In the data rows, 128 means zero.
Here is a table of points, one per row:
[142 167 128 147 136 101 149 125 123 114 116 167 110 111  75 117 137  84
 101 160  74 159 136 111 162 118  91 117 120 102 107 137 115 102 140 145
 103 150 140  99 138 102 146 154 129 123 151 161]
[106 131 135 144 156 105 115  72 133 132 138 151  83 141 114  62 118 122
 102  83 145  84 129 129 126 125 100 175 156 149  96 116 104 151 135 133
 129 104 121 116 125 124 113  70 118 150 106 150]
[ 87 120 104  93 144 154 162 164 146 161 153  92  91 113 130 108  76 133
 147  97 143 137 142 130 136 105 113 122 164 118 123  94 161 135 145 116
 105 123  99 123 126 111 146 176 118 103 121 159]
[143 113 128 138  94 122 119 142 123 117 130 144 115 177 106  82 103 172
 185 144 113 110 130  76 118 145 121 121 117 113 124 156 110  95 163 130
 167 113 136 123  89 137 113 148 148  94 128 114]
[ 99 128 119 140 135 138 116 173  83 139 144 145 170  94 123 114 104 129
 136 126 143 137 101 120 104 120 107 151 101 142 117 157 178 115 117  98
 148 147 156 124 126  98 150  80  79 150 137 130]
[123 149 104 110 136 115 131 113 119 152 134 116 135 154 142 103 127 146
 114 137 130 117  81 113 112 144 139 135 104 155 150 126  93 145  79 156
 109 199 145 119 114  96 131 169 135 118  91 124]
[146 145 119  95 126 118 136 154 130 149  98 153 164  97 173 107 105  92
  89 128 156 103 118 100 122 142 111  83 130 122 149 111 102 127 131  95
 162 101 124 102 147 107  83 125 134 122 139 121]
[112 127 137 117 107 129 140  96 151 128  98 141 101 113 131 146  93 104
 146 169 154  80 124 164 125 113 105 130  87  83 118 117 158 135  94 155
 111 131 139 158 108 112 128  98 137  87 162  85]
[123 190 125 142 105 149 136 114 179 144 151 143 110 145 125 136 165 148
 107 103 123 132 131  86 122 127 134  90 148 103 124 135 127 111  81  90
 146 120 139 154 133 152 166 124  88 136 128 112]
[111 126 115 143 162 163 102 147 129 121 103  71 117 102 112 111 150 166
 112 157  89  95 117 123 120 130 138 100 137 141 103 128 123 156 103 148
 146 110 107  71 145 146 132 105 147 138 151 112]
[174 137 153 101 159 137 179 104  96 119 133 156 150 122 116 121 129 166
 107 113  90 122 130 152 117  93 123 139 141  86 153 135 160 168 122 124
 159 129 112 123  96 141 107 142 123 126 118 130]
[125  93 105 155 141  84 140 131 118 116 160 117 143 155 162  85 133  85
 136 166 122 146 130 103 148 116 143 101 145 106 130 132 163 197 140 140
 126 120 144 173 144 144 155 123 140 129 115 102]
[113  88 113 136 132 120  97 105 120 107 131  96 108 168 102 149 129 131
  94 125 133 122  93 160 161 123 102  59 144 138 170 132 147 106 136 107
 154 142 128 156 103  88  88 120 122 142 131 156]
[146 149 195 116 118  93  95 131 123 120 122 140 133 113 124 159 135 141
 144 152 157 117 113  95 114 136 106 122 159 160 152 152 174 134 126 155
 113 113  95 121 135 130 159 150 136 111 110 158]
[104 122 100 107 111 104 158 133 112 114 110 146  96 155 173 147 122 124
 158  95 102 162 145 164  62 124 128 116 140 120 116 149 133 113  90 146
 141 121 123 107 151 120 139 115 175 164 139 149]
[122 144 108 154 122 116 120 113 110 140 125 146 145 131 133 134 109 203
 139 144 115 144 161 136 135 185 107 113 124 141 152 104 135 143 127 110
  94 153 141 138 153 160 119  93 118 102 159 177]
[135 146 165 106 124  93 115 141 130 100 119 134 132 124 100 100 130 103
 165 100 110 155 128 153 122 161 149 109 135 154 103 101 129 124 117 107
 112 175  58 149 119 123 119 109 117 119 140  58]
[129 170 117 117  63 158 137 141 103  88 172 130 124 153 102 134 125 117
 104 158 141  95 105 129 114 131 166 156 121 127 138 100 125 140 150 110
 143 122  95 126 145 101 163 118 158 145 139 151]
[136 127 150  96 147  96 161 152 167 141 120 106 149 147  99 106 116 148
 119 149 145 149 114 127 147  96 136 137 134 173 149 112 131  96 106 158
 149 102 162 132 122 165 138 125 111 165 182 130]
[106 146 117 112 149 112  92 117 186  95 116 140 137 124 139 164 101 155
 140 151 109 142 114  99 136 103 156 148 143 121 111 115 164 108 154  82
  93 126 160 112 125 122  99 111 164 154  85 114]
[123 118 155 166 160 144 150 132 121 112 178 148 116 105 175  99 150 132
 112 138 134 108 101 157 150 164 141 133 102 137 126 128 156  44 109 131
 129 116 126 120 140 155 112 157 140 114 106 126]
[122 163 113 137 116 113 132 137  97 143 157  93 115 104 129 130 189  99
 160 142 154 127 157 129 130 111 143 165 164 131 143 159 124 134 117 102
 129 136 142 110  87 140  63 126 131 104 164 140]
[110 115 110 139 157 174 146 135  95 116 131 149 132 138 114 171 130 110
 151 154 134 123 138  93 142 138  74 160 187 144 167  82 101 108 113 155
 150 141 122 146 143 132 120 116 133 141 110  82]
[124 133 153 155 144 119 111 110 113 187 115 119  78  97 137 153  77  99
 119 160 107 152 116 130  80 133 176 130 121 114 138 122  98 119 164 123
 169 134 111 161 139 160 114 140 106 153 115 140]
[176 118 133 161 142 139 121 147 116 148 108 152 135 154 115 124 174 138
 161 129 159 126  99 147 104 113 142 120 144 105  74  73 127 133 116 117
 113 124 164 142 162 115 101 160 132 138 134 147]
[170 142 106 143 151 152  88 101 141 121 106 132 117 128 163 102 141 123
 153 140 156 146 185 123 141 123 100 140  81 159 144 133 145 138 128 107
 149 131  95 127 107 109 141 166 125 185 139 131]
[136 145 113 113 162 150 118 158 138  94 115 137  98 190 153 165 138  86
 127 105 126 117 134 139 125 134 151 127 101 142 127 127 148 134 167 173
 130 133 142 106 136 156 117 115  56  92 136 131]
[ 98 142 167 134 138 125 138 161 106  99 113  97 120 142 165 136 121 149
 132 104 132 131 116 108 168 135 129 151 104  73 143 165  94 146 127 124
  90 100 118 164 154 100 111 130 123 152 155 130]
[134 116 135 135 116 148 100 115 129 125 150 124 143 126 129 136  99 112
 147 120 133 187 123 104 144 114 167 115 104 107 113 104 123 136  66 174
 127  98  96 111 100 130  99 101 112 115 109 164]
[ 91 135 121 160  78 104 158 174 176 151  92 141 154 133 119 144 144 136
 137 142 130 126 125 165 158 100 106 139 102 139 109 154 114 151 148 147
 153 148  83 132 140 160  97 132 126 133  72 142]
[152  88  95 114 148 112 149 144 143  96 113 119 109 117  98 142 123 138
  91 151 135 129 179 119 100 124 149 149 115 155 103 163 116 128 102  99
 134  99 123 177 155  98 132 128 115  70  91 141]
[149 136 168 121 109 148 125 102 133 141 135  58 158 147 150 137 123 110
  99 126 104 147 132 123 125 162  77 158 125 137  70 116 148 125 140 121
 162 150 149 147 132 133 125 130 153 105 131 141]
[124  98 128 161 135 104 128 130 151 178 140 160 145 145 134 179 116 128
 111 106 111 117 135 155 170 182 171 163 162 128 113 140 148 158 118 127
 149 103 126  93 106  85 144 150 128 128 160  96]
[145 122 100 116 134 117 131 130  87 120 103 108 148 117  85 147  97  99
 129 105 134  65 144 113 148 154 141 122 123 107 113 139 142 118 109 115
  98 136 138 125 116 191 143 153 128 177 104 139]
[178  97 122 150  85 109 114 160 166  88 186 119 107  85 148 143 111 140
 124 106 118 110 110 149  98 120  74 127 133 129 138 119  89 145 125 134
 115 139 156 121 113 150 131 139 104 150 141 122]
[ 85 114 148 141 170 150 138  84 144  91 138 150 177 129 110 137 130 111
 152 120 148 128  98 136  99 116 130 119 115 146 125 144  79 151 135  89
 132 122 122 129 125 146 151 166 137 101 172 148]
[ 97 129 111 154  73 148  99 116 110 119  75 140 136  98 124 113 143 125
  99  79 100 139 110 112 106 116 130 148 128 152 163 109 176 134 138 150
 107  99 152 149 112 143 123 166 144 110 143 117]
[144 131 164 172 128 160 118 152 143 139 117 120 137 138 114 117  92 131
  91  97 168 144 181 145 129  86 161 117 148 114 155 157 114 109 137 149
 115 178 154 121 138 121 139 104 178 114 127 104]
[140 131 117 120 105 121 106 112  71 136 106 122 126 141 172 135 129 141
 112 143 114 133 121 161 173  71 119 128 135 150 108 110  91 105 119  91
 115 110 113 116 104 153 187 120 126  98 117 110]
[136 153 116 119 117 141 145  82 111 142 150  98 120 123  94 136 114 147
 155 129 145 167 121 163 129 134 119 114 109 133 142 159 130 137 157 137
 111  85 152 101 188 112 116 143  98 127  95  62]
[104  49 170 112  93 133 137 106 132 156 137 125 126 153 124 119 161 116
 116 132 119 108 159  93 108 114 124 132  94 115 154 117 134 122 127  92
 102 151 119  70 164 127 120 127 105 137 125 119]
[154 105 103  71 117 142 100 107 140 140 120 138 131  81 131 110 148 121
 167 106 107 109 109 132 180 131 150 140 153 120 138 147 119 125 130 141
 159 167 140 148 190 129 145 117 136 117 149 153]
[107 133 106 100 145  86  86 122 124 142 161 124 175 123 137 139 158 156
  94 121 143 122 162 127  98 113 134 127 124  91 104 123 103  96 168 181
 111 128  93 152 121 115 124 134 125 136 141 107]
[101 130 157 116 114 129 157 121 126  98  98 110 136  91 150 118 162 141
 147 131 131 114 170 140 132 155 153  94 145 131 125  97 105 134 154 143
 153 128 187 117  86  84 157 122  98 139  86 148]
[146 111 130  86 127 198 135 146 146 152 134 155 132 139 129 116 142 109
 124 158 103 140 119 146 116 157 134 116 149 158 118 187 113 129 154 134
  53 114 115 153  90 135 113 112 140 159 123 134]
[159 115 112 123 157 116 158 137 146 159 135 119 104 104 109 156 170 121
 134  88 150 164 102 106 134 151 120 128  70 116 151 104 121 130 165 127
 126 115 126 125  98 134 166  77 188 113 110 124]
These points spread out most along one direction. Take the direction at right angles to it along which they spread out most. Go by this last direction. How far along it is each point below, from 0 to 99? 50 is the average, and the first point above lies past it. One standard deviation of the points above along it is 16.
[123 118 155 166 160 144 150 132 121 112 178 148 116 105 175  99 150 132
 112 138 134 108 101 157 150 164 141 133 102 137 126 128 156  44 109 131
 129 116 126 120 140 155 112 157 140 114 106 126] --> 50
[125  93 105 155 141  84 140 131 118 116 160 117 143 155 162  85 133  85
 136 166 122 146 130 103 148 116 143 101 145 106 130 132 163 197 140 140
 126 120 144 173 144 144 155 123 140 129 115 102] --> 42
[129 170 117 117  63 158 137 141 103  88 172 130 124 153 102 134 125 117
 104 158 141  95 105 129 114 131 166 156 121 127 138 100 125 140 150 110
 143 122  95 126 145 101 163 118 158 145 139 151] --> 59
[110 115 110 139 157 174 146 135  95 116 131 149 132 138 114 171 130 110
 151 154 134 123 138  93 142 138  74 160 187 144 167  82 101 108 113 155
 150 141 122 146 143 132 120 116 133 141 110  82] --> 42
[123 190 125 142 105 149 136 114 179 144 151 143 110 145 125 136 165 148
 107 103 123 132 131  86 122 127 134  90 148 103 124 135 127 111  81  90
 146 120 139 154 133 152 166 124  88 136 128 112] --> 54
[104  49 170 112  93 133 137 106 132 156 137 125 126 153 124 119 161 116
 116 132 119 108 159  93 108 114 124 132  94 115 154 117 134 122 127  92
 102 151 119  70 164 127 120 127 105 137 125 119] --> 36
[134 116 135 135 116 148 100 115 129 125 150 124 143 126 129 136  99 112
 147 120 133 187 123 104 144 114 167 115 104 107 113 104 123 136  66 174
 127  98  96 111 100 130  99 101 112 115 109 164] --> 47
[176 118 133 161 142 139 121 147 116 148 108 152 135 154 115 124 174 138
 161 129 159 126  99 147 104 113 142 120 144 105  74  73 127 133 116 117
 113 124 164 142 162 115 101 160 132 138 134 147] --> 53
[152  88  95 114 148 112 149 144 143  96 113 119 109 117  98 142 123 138
  91 151 135 129 179 119 100 124 149 149 115 155 103 163 116 128 102  99
 134  99 123 177 155  98 132 128 115  70  91 141] --> 44
[174 137 153 101 159 137 179 104  96 119 133 156 150 122 116 121 129 166
 107 113  90 122 130 152 117  93 123 139 141  86 153 135 160 168 122 124
 159 129 112 123  96 141 107 142 123 126 118 130] --> 45
[142 167 128 147 136 101 149 125 123 114 116 167 110 111  75 117 137  84
 101 160  74 159 136 111 162 118  91 117 120 102 107 137 115 102 140 145
 103 150 140  99 138 102 146 154 129 123 151 161] --> 80
[ 91 135 121 160  78 104 158 174 176 151  92 141 154 133 119 144 144 136
 137 142 130 126 125 165 158 100 106 139 102 139 109 154 114 151 148 147
 153 148  83 132 140 160  97 132 126 133  72 142] --> 72
